Each path below is one point turned by a fixed rotation once a step. After each direction that follows a path, write how fast that rotation turns it, in degrees per step (0 if it stays still).
Each turn is a multiple of 5 degrees from 10 to 175, or 0.
Each row of a path follows its step; steps can be skipped.
Path 1:
step 0: [-20 -28  43   3 -13 -30  -5   9  48 -19  -5  -3  12  -7  50  13 -18   8
  -8 -45  14 -13   4  17   1 -10 -24]
step 1: [-21  -4  48  -5   2   5  17   6  23 -23   4  12  26   4  29  20 -56  -1
   8 -49  -8  -8  22 -28   1  -4 -11]
step 2: [-30  -3  55   3 -12  31   4  -1  21 -28 -15  17  36 -33  -7  18 -31 -19
  17 -13  -8 -30  12   6 -11   5 -22]
step 3: [-17  10  43 -12  17  30   4   5 -25 -64 -32  12  19 -20 -30  -3 -33  -1
  10 -11  -3  -8  17  -5 -10 -10   7]
step 4: [-18  -6  27 -13  25   9 -32   1 -20 -47 -18  -6   9 -59 -19  -6  -9  -7
   3   9  29 -32 -12  11 -28 -17  11]
step 5: [-16 -11   9 -25  37 -16 -19   7 -20 -59  15  -8 -11 -32 -13  -5 -37  22
   1  19  20  -4 -28 -18   0  -1  33]
step 6: [-27 -34   7 -24   1  -8 -19 -36 -12 -13  18  -9 -12 -30  14  10 -29   7
   7  25  18 -29 -59   1  11   7  28]
step 7: [-34  -9  14 -37 -14   4 -17 -31 -23 -20   7 -14 -21  20   5   4 -37  31
   5   5   8   6 -40   7  29  43  14]
step 8: [-15   4  10 -12 -13  25 -37 -56 -39  13   4 -15  -8   8  23   7 -21   3
   6 -19  33 -13 -23  18  13  41 -14]
step 9: [  8  24  12  20  10  11 -41 -30 -21 -23  12  -6  -6  14  -1  11 -12  21
  18 -19  30  24   2  12  22  59 -30]
step 10: [ 38   3   7  47  21  10 -31 -50 -20  -9  -3   5   4   3   9  34   8   8
  48 -20  28   0 -10   0   3  15 -11]
Directions:
[ -6   3   4 -18  -2  -1 -12   8  -7   5 -21 -12  -3  10   5  -5  11   9
  -5 -15   9  -1   5   5 -15  -4   5]
90
[ -6  -8   2   2   3  10  -5 -10  -8   4  17  -4  -5   3  -6  -4  16  17
   0  -6  -6  11 -13  -5  -3 -10 -20]
25
[  4   6  -5   0  18   5  -9  -7   6  -5  -6   4   6  -4  -9  -2   2  11
  13  15 -15  -8  16   0 -20  -5   2]
45
[  6  10  -8   7   3   7  -2  -5 -17 -11  -9   3   1 -12  -5 -14   3  -4
 -12  -1  10   5  13  15  11  -3 -14]
65
[ -5  -7   2   6 -10   1 -11  -3  13  12  -2  -2   4 -18   4   4  14 -10
   1   8   7 -16  -8  17  -7   2 -10]
170
[  1  -5  -1  -1 -17   3   1 -12   2  -7   8  -4 -11  -2  -5  -7  -1   5
 -20  20  10   3   3  -5 -13  -5  16]
40
Path 2:
step 0: [ 21  -2 -17 -37 -22  34   0  39  33  45 -14 -15 -14  22 -21  18 -16 -17
  34 -14  18  10  56   1 -13 -27  14]
step 1: [-42 -18 -13   4   1 -15  -4  22  24  35 -11  49 -25  41 -44  18   0  -9
   8 -27  -4   1 -62  -5   9   2   9]
step 2: [ 20   6  22 -26 -23  43 -57  20 -14  13  14   0 -10  19 -37  -3 -52  39
  17  -7   4   9  -8   7 -33  26 -19]
step 3: [ -6 -23 -23 -41 -28 -27   5  25  12  13  18  84 -14  16  16 -24 -18 -24
 -14   6   9  21  16   0 -14  21 -13]
step 4: [ -1  -1  10 -55  -3  46 -53  21 -14   6 -57  26  -3   5  -3  16  -3 -12
   0 -14 -34  -2   8  -6  42 -17 -24]
step 5: [-22  20 -39   4  20   5 -12 -13  -9  18  -8  62  27 -14 -44   0  -4  16
   1  -5  27  50   0 -42  -3  26 -20]
step 6: [ 67  19   4 -19  -2  15 -42   5 -13   1 -11  28 -19 -18 -26 -26 -18 -30
  -5   9  18  32 -11  14  -9 -55  12]
step 7: [-43  23  -1 -25  -9 -17   6  12   5  33 -18  29  13 -20 -59   6  -6 -40
 -36  47  21 -19  11  21   9   6 -22]
step 8: [  9  22 -17 -33 -20  71  -8 -25  -7  46 -18  -7  20  27 -13   2  30 -18
  -6 -29  17  24  -8  31 -24 -12  12]
step 9: [ 19  -2 -36 -10 -42 -43  10  -7   8  40  -1  13 -20  21 -45  56 -20 -14
  18   2  41  13  -6 -25   5 -11 -12]
step 10: [  8  -8   5   1  -9   8 -55 -14 -34  32   5  17 -34  35 -38 -25   7 -27
   4 -11 -19 -38 -45  30 -14   4 -22]
Directions:
[ -8  -6  -6 -16 -18   6  -1   4   7 -10  10   5   3 -14   3  -4  13   2
  -7  13  -8 -12  10  14  -9  -5   0]
90
[  7   5  -5   8   0   7  -7  -3   3  -2   0  13  18   6  14 -11  -4   1
   9  20  -9  -5  -2 -16  11  -6 -12]
45
[ -1  -3   1  -5   0 -13   2 -18  21 -13 -11 -13   3   1  -2 -21  -1  10
   6  -6   3   2   1   8   9   3  -6]
0
[-18  -5  -3  -1   2 -13  19   2   1 -11   8  11   2   2  -8   7   4  -6
   9  14  18   5  -1  -8   2  12  -8]
170
[  0   5 -12  15   6  -6  -5   5   1  16   5   4  -6   4  -5 -16  17   1
   2   1  -3  -2  22   3   0  17   1]
155
Path 3:
step 0: [ 56   6 -14  15 -22 -19 -20  21  20 -18 -20  44  17 -18 -21   3 -13  11
  11  29  22 -40  13  12   2  16 -19]
step 1: [ -1  18 -38 -10 -19 -26 -28   2  -6  17 -37  24  17 -22  -6 -26  13  11
 -19  -5 -24 -36  -8  38  13  45  26]
step 2: [ -2 -17   9 -20  -7  -1  -3  29   3  11 -20  -3 -13  -6  24  12 -41  12
 -44 -46 -46 -24   4  17 -17  32  22]
step 3: [-24 -10  33 -10   2 -34 -16  15  19 -43  19 -37  15  -2  12  34 -45  31
 -18   6 -19 -12 -13  -2  11  -3  31]
step 4: [-16 -10  15  31  33 -18   5 -52   0 -14  17 -22  26   7  24   7 -17 -10
  -1  19  -5 -49  12 -34  21  13  24]
step 5: [ 35   4  -8  17  33  -9  12 -30  12 -39  22   5 -11   2   2 -10  13 -29
   8   7 -11 -27   9 -21 -64  19  27]
step 6: [ 20  12 -19 -16  -2  -5   6 -18 -20 -27 -11 -26  22  -8  -7 -19 -18 -38
  19   2  21  -9 -43  37 -57   1   3]
step 7: [  7  18  -7 -26  -8  -4 -38 -34 -35   5  -9 -11 -29 -47  22  -5 -33  -5
  23 -33  19 -13 -14   6  -9  -7 -34]
step 8: [  0 -11   2 -35  -8 -51 -27 -27  12 -17   9   1 -18 -13  15 -17 -10   9
 -34 -19  21  23  35   5  -2   9 -54]
step 9: [-12  22 -23 -66   2 -16  19 -14 -10 -14  23   6  23  33 -18  14 -13  10
 -18  -1  14 -10  48   1  23  20 -12]
step 10: [-30  30  -3 -55   8  11   8 -29 -13  12  -5   0 -11  13   2  50  31 -17
 -32  29 -30  -5   6 -20 -15   2  15]
Directions:
[ 11   1  16  11   1 -21   0  12   1  14  -3  -3  -6   0 -11  -5 -11  -6
   0   0  -4  -7  -5  -1   6   8  20]
25
[  2  -8  -8  10  -1  -3  19  -2 -14 -19 -14  -9 -13   5   0   8   2  -6
   0  11  -7   3   2 -14   6  -4   6]
55
[ -1  17  -4  -4  14   6  -1   0  13   0  -9 -15   3  -3  -1  -1 -13   4
 -12  -2 -12  15  18   1  13  -1   4]
55
[  4   0 -12   4   1 -11   5  -9  16  -6   2   8   3  11  -1 -16  13   2
   9  -6   0  -2   9  -8  12  22  -3]
90
[  4   3  10   9  11  -8   3   7 -12  -8  19   1   1  -7  10  -5   3   8
 -11  13  13  -5  14   2  12  -4  -9]
80
[ 23   0  -6   8  -9   0 -13   1 -17  -6  -4  -1   3  -9   6   2   5  -6
   3 -12  -6  14   0  19   8   8  -2]
60
[  6   1 -10   9  -7   7   3  13  11   7 -13  16   7  -1  13  11   4  17
 -13   6   6  -1  -9  -4   8  -1  10]
25
[ -4 -13  18  -6   9   5  14  -6   5  -5   8   5  12 -10  10   7   6   4
   9   2 -19   5  -3   8   6   5  14]
45
